rotation steps, each row followed by its count of steps:
The counts run from 0 to 415.
[102 110 160 111 102 139 108 111 140 119 140 101 107 205 138  96 118 115
  66 151 113 165  54 118 133 107  73 139 137 106 139 158 160 128 105 138
  65 134 124 102 126 130 138 119 150 102 100 103 102  96 138 157 143 127
 111 117 147 121 144 147 125 105 110 114 118 140 178]
350
[100  79 113  92 106 115 130  90 133 114 146 145 113 140 157 119 121 110
  68 116 103 137 107 136 139 132 106 180 122 112 122 180 103 143 115 182
 119 154  64 122 117 146 166 144 152 124 167 127 157 105 136 135 128 131
 114  84 134 133  90 145 108 154 108  76 156 166 146]
185
[114  80 118 105 123 154  74  99 132 101 166 168 111 163 147  85 142 147
  77 126 110 132  70  96 135  97 136 148 151 133 141 135 129 165 128 128
 109 111  83 136 105 148 133 105 152 122 139  99  89  88 170 164 137  96
 122  90 149 132 114 141 145 153 124 108 101 142 179]
207
[157  82  90  94 117  58 109 138 119 106 122 111 124 131 129 142  91 149
  81 125 126 157 100 141 139 144 131 186 116 136 151 144 142 162  93 139
 128 156 108 102 132 140 154 147 145 116 149 113 131  93 112  97 117 170
 120  61 122 122 174 137 142 111 129  82 145  98 167]
380
[135  74 160 105 119 176 106  88 157 111 130  94 105 160 153 100 110 122
 101 138 118 174  71 115 122 106 121 159 141 116 132 150 154 129 145 152
 102 133 144 143 165 159 130 111 126 139 180 121 119  72 131  86 134 142
 119 143 131 145 131 103 145  99  85  87 161 139 166]
57
[132  53  88  91 126 123  89 116 136  88 181 167 111 140 126  84 115 160
 124 129 118 116  67  90 126  75 141 171 137 139 143 127 129 151 117 114
 130 120 105 156 124 163 164 104 165 120 144 127  99  88 154 159 147 125
 129  85 142 136 149 126 156 150 137  96 115 130 166]
210
[157 121 102  77 142 144  82 122 116  74 128 117 107 120 117 123  86 152
  99 129 107 110  67 117 138 102 141 107 146 140 141 111 141 187 102 157
 122 146 118 100 112 135 116 118 185 120 159 129 104  82 122 163 132 149
  75  73  98 142 144 144 136 115 111  92 107 123 143]
9
[147  91 114 109 131 105 113  96 137 120  61 109 134 143 145 120 125 137
  54 102 120 163 106 149 139 161 148 156 135 127 144 144 144 181  95 148
 120 157 101 107 116 143 116 148 133 108 144  86 129  79 146 102 114 125
 142  79 115 133 119 159 134 111 114  82 155 128 187]
384
[139  61 123  98 120 118 110  97 129 133 116  86 104 185 142 102 103 146
  91 119 151 181  96 143 141  99 164 134 148 123 156 139 140 153 130 140
 105 162 145 122 156 140 111 119 125 123 138 106  93  77 163  88 116 133
 110 119 137 155 139 138 167 112 107  79 156 149 187]
124
[120 100  93 108 150 147 135  98 169  98  44 138 128 142 124 112 129 136
  94 107 108 152  76 105 117 161 113 150 146 119 122 169 154 124  86 143
 126 125 126 132 126 183 107 174 137 126 155 105 113  60 127 110 147 132
 121  79 109 150 108 129 111 126 111 120 156 124 169]
239
[120 107 113 127 113 128 128 114 167 131  63  98 142 120 112  74  99 141
 116 110  79 127  59  99 128 146 109 155 102 106 126 163 132 144  99 130
 114 141 120 154 121 151 140 148 144  75 112  94 140  87 120 139 144 139
 133  70  84 136 107 158 120 114  83 118 131 138 180]
160
[119  97  82  81 142 142 118  97 131  75 109 101  90 147 120 114 103 146
 100 125 112 152 105 132 127 107 133 103 128 120 131 147 130 130 152 189
 121 148 145 111 161 143 103 152 161 142 170 139 102  93 125 145 128 158
  50  90 133 179 126 132 142 117 102  87 181 132 152]
256
[128  90 105  75 148 101  95 103 122 117 130 146 124 152 126 116  82 156
 100 152 118 172 132 142 159 101 163 115 146 148 133 141 159 167 132 170
 120 161  85 138 130 143 122 125 169 116 135 103 113  84 134 128 110 129
  89  87 130 176 105 155 156 145  98  85 167 146 142]
400
[133 114 108 108 104 104 121 142 148 114 132  97 116 100 123 122  86 137
 123 143 125 180  97 137 142 130 125 182 128 154 149 165 157 145 128 149
  96 121 126 112 161 164 179 132 154 119 182 117 120  83  73  86 118 150
 117  75 127 109 128 112 148 156  94  87 145  95 171]
313
[102  93 117 141 114 131 123 119 145 107 120  81 106 128 139  86 111 129
 127 138 116 190 108 139 144 106 107 142 112 135 149 170 152 109 157 154
  95 111 133 117 165 170 164 144 141 106 151 135 120  87 103 112 130 140
 130  94 156 118 107 123 180 151  96  81 153 108 205]
326
[125 120 121  99 132 123 113  97 147 104 106 118  99 124 125 113 120 137
 123 123 118 150 118 111 129 108 147 138 153 146 127 159 153 149 143 202
 113 142  99 122 171 172 133 130 179 102 168  94 103  82 107 121  88 112
 105 116 139 156  73 114 143 155  77  85 164 109 168]
321
[141  91 144  86 143 160 105 106 150  69 117 140 122 129 127 134 104 135
  80 130  91 110  86 121 141 121 151 128 164 120 113 128 130 179  80 167
 117 154  97 112  95 141 105 122 165 108 164 146 136  82 140 165 131 147
  99  75 110 128 137 151  99 118 117  85  96 149 145]
6
[125  72 141 117 133 162 107 112 154  77 102 110 125 123 143 120 103 128
  78 131  93 130  76 138 150 126 140 140 136 105 126 136 127 149  90 130
 108 140 118 112  97 145 115 134 130 112 158 175 148  79 138 147 156 168
 128  65 113  94 168 152 112 110 131  84  92 142 182]
3
[115 101 167 106 103 136 113 102 141 122 148  88 106 204 137 102 109 112
  77 157 121 172  58 128 133  97  82 130 129 102 142 146 159 127 111 144
  62 135 133 102 125 126 137 116 157  99 106 111 105 100 130 159 147 140
 107 119 152 134 164 149 127 107 108 114 126 142 170]
349
[121  78 103 105 122 117  76 144 130 115 152 128 122 139 113  88  71 178
 127 149  91 131  88  79 133  84 145 138 141 138 125 140 155 143 128 129
 132 137 103 154 148 140 119 105 153  81  97 102  91  92 135 137 114 161
 105  81 113 150 143 138 165 120 100  94 110 117 172]
143
[111  89 129 108 130 133  70 133 143 110 138 144 120 156 120  85  96 175
 101 155  89 135  98  87 145  98 154 127 160 144 123 147 154 155 124 141
 120 139  88 148 135 135  98 104 152  85  96  85  87  89 148 138 102 140
  97  94 122 145 120 145 143 126  89 103  98 133 171]
141
[ 99  96 147  95 116 184  90 114 128  92 124  93 101 177 136  93 107 124
  59 134 119 148  68 141 143 116 124  90 134 130 148 145 132 150 146 143
  89 132 148 106 126 125 111 130 130 136 155 142 110  89 151 155 161 126
  69 104 121 131 125 160 144 102 112  85 125 161 171]
271
[120 116  57  87 143 104 142 110 164  74  96 119 108 119  99 119 119 158
 126 135 106 167 119 111 122 127 131 132 121 133 128 159 140 129 133 166
 113 127 141 118 162 164 117 154 173 135 166 121  96  93  99 147 124 164
  65  61 137 166 139 122 124 156 113 116 155 108 151]
244
[111  65 131  87 103 139 100 127 152 105 170 132 102 146 139 123  90 133
 108 165 118 160  91 114 125  95 122 182 151 142 120 155 150 117 137 165
 114 136 113 142 178 163 161 117 143 143 186 137 124  87 112  84 127 154
 103 120 138 141 134  88 139 131 100  85 166 133 140]
54
[116  80 114  91 105 102 108 130 135 108 143 135 102 177  97  89 118 146
 113 118 114  94  49  79 100  82 104 170 140 121 122 147 118 115  99 155
 115 157 124 130 146 152 146 121 168  76 104 110 101 109 153 157 127 139
 110 115 127 143 143 128 122  96 135  91 131 136 162]
355
[148 112 125 108 105 144 118 116 162 123  67  91 128 119 129  96 123 133
 106  97 128 142  56 113 128 148 147 169 139 145 141 151 139 178 107 126
  99 138 144 122 147 170 141 130 132 112 176  89 113  69 116  90 134 103
 140 103  88 115  96 123 129 123  97  95 130 119 178]
305
[ 78  57 114 111 106 112  92 132 152 111 138 134 115 159 135  82 119 169
  88 151 111 155 129 109 144 105 179 143 159 144 127 163 121 139 141 138
 107 137  93 129 153 136 115 118 125  91 109 115  94 103 165 128 105 133
 104  91 158 129 116 139 141 159 123  83 102 138 204]
129
[118 115 111  78 100 131 132 112 166 131 114  83 129 125 120  97 100 121
 101 157 134 192  88 156 153 142 137 141 126 166 155 156 137 164 120 126
  75 126 155 108 143 153 167 135 150 142 196 115 120  92 102 115 173 132
  91  86 121 138 112 127 133 179 113 119 142 138 147]
35
[116  62 114 115 135 105 121 110 152 119  79 124 148 141 145 105 102 132
  83 132 113 190 132 170 168 136 156 147 118 131 135 158 145 152 107 135
 108 150  91 131 112 151 139 150 125 105 135 132 153  78 143 110 141 136
 148  62 135 129 124 166 147 146 119  75 154 141 186]
395
[ 68  83 132  97 103 168  88 140 142  83 136 138 110 164 115  78 112 138
  77 137 106 103  72 110 136 105 140 121 145 146 122 156 100 142 140 142
 101 137 119 123 136 139 124 128 136 104 139 154 114 101 154 168 155 113
  83  97 121 119 105 155 133 115 132  78 115 158 173]
274
[134 111 123 120 105 116 125 136 146 124 118  91 120 112 132 119  89 130
 119 141 124 191  93 142 143 137 120 178 132 150 148 167 164 138 121 144
  94 124 121 111 157 171 178 139 138 121 180 123 128  79  76  75 129 148
 125  83 122 104 125 113 151 144  92  86 148 101 172]
314
[ 95  58 121  78 133 113 122 105 169 118 129 156 143 143 108  89  85 149
 133 162 106 162 122 129 157  89 167 135 135 128 104 159 139 144 121 147
 102 160  96 175 125 154 144 131 157  93 126 125 135  98 145 150 139 133
 110  86 141 167 117 154 123 166 102 100 143 179 145]
410
[129  67 135 128 117 135 110 127 171 122 105  88 145 129 115  74  73 154
 134 150  92 155  74 111 149 107 145 145 110 112 129 144 157 140 110 102
 108 143 135 160 128 151 137 124 129  70 107 121 133  83 126 123 146 170
 145  76 100 125 165 149 148 111  96 102 114 132 191]
147
[112 104 109 124 111 124 117 119 134 112 128  79 100 126 130  87 103 140
 133 133 121 187 111 133 140 107 114 139 116 140 155 161 155 122 165 159
  95 115 133 116 166 168 165 137 153 112 151 125 108  89 102 116 123 139
 112  97 155 128 103 113 183 153  92  81 159  98 203]
325
[ 85 107 114  74 107 135 112 135 149 128 131 156 122 148 122 112 104 133
  86 149 113 144  85 121 130 133 122 172 172 166 121 179 131 133 109 159
 117 143  87 129 149 170 160 139 144 136 186 105 118  87 120  86 152 109
  86 105 113 137  66 112 119 161 113  96 153 145 131]
40
[119  63  89  92 125 129  80 115 131  95 178 176 113 140 130  91 127 163
 108 128 112 112  71  89 123  78 136 163 143 140 136 135 129 144 126 122
 128 118  92 148 117 161 152 114 162 116 134 125  95  86 161 164 139 117
 120  84 147 137 132 124 150 159 134 104 108 132 167]
209
[ 76  87 138 101 109 181  87 136 137  81 124 129 103 166 133  81 120 133
  67 137 107 118  72 114 140 112 131 111 144 143 131 156 108 142 146 138
  94 132 125 115 129 134 112 124 127 115 142 144 112  97 158 163 161 115
  73  98 120 118  99 159 138 115 123  80 111 159 174]
273
[131  81  59 103 122  78 100 139 115 105 120 111 125 117 123 103  97 164
 108 129 126 172 127 146 153 120 156 146 106 148 162 144 139 155 141 137
 128 139 113 116 138 139 145 146 146 110 139 119 119  93 119 120 119 157
 105  48 137 144 141 155 184 147 121  76 158 106 182]
391
[ 84 120 124  95 102 141 118 133 161 132 116 127 128 145 129 111 113 119
  69 157 119 177  97 144 146 149 121 157 161 164 135 183 136 149 116 138
  91 124 101 112 135 154 158 145 137 137 185 103 113  86 111  97 161 110
  92  96 114 126  74 127 111 179 112 112 133 148 143]
38
[132  84 161  69 106 156 106 112 160  98 136  84 122 153 114  99  88 128
 100 157 123 154  56 143 148 101 154 128 132 131 142 125 128 172 111 121
  65 151 165 110 130 134 140 109 137 118 168 144 128 101 130 148 168 144
  98 106 123 118 169 146 125 112 123  94 110 160 150]
281
[159  56 124  99 134 142 115  84 167 101 136 119 136 146 131 105 116 136
 121 138 131 162  56 124 137 100 140 162 124 118 148 124 157 161  93  90
  94 123 141 141 106 166 156 109 151 124 155 129 120  81 144 148 171 142
 153  87 143 136 187 136 141 144 131 120 113 140 173]
214
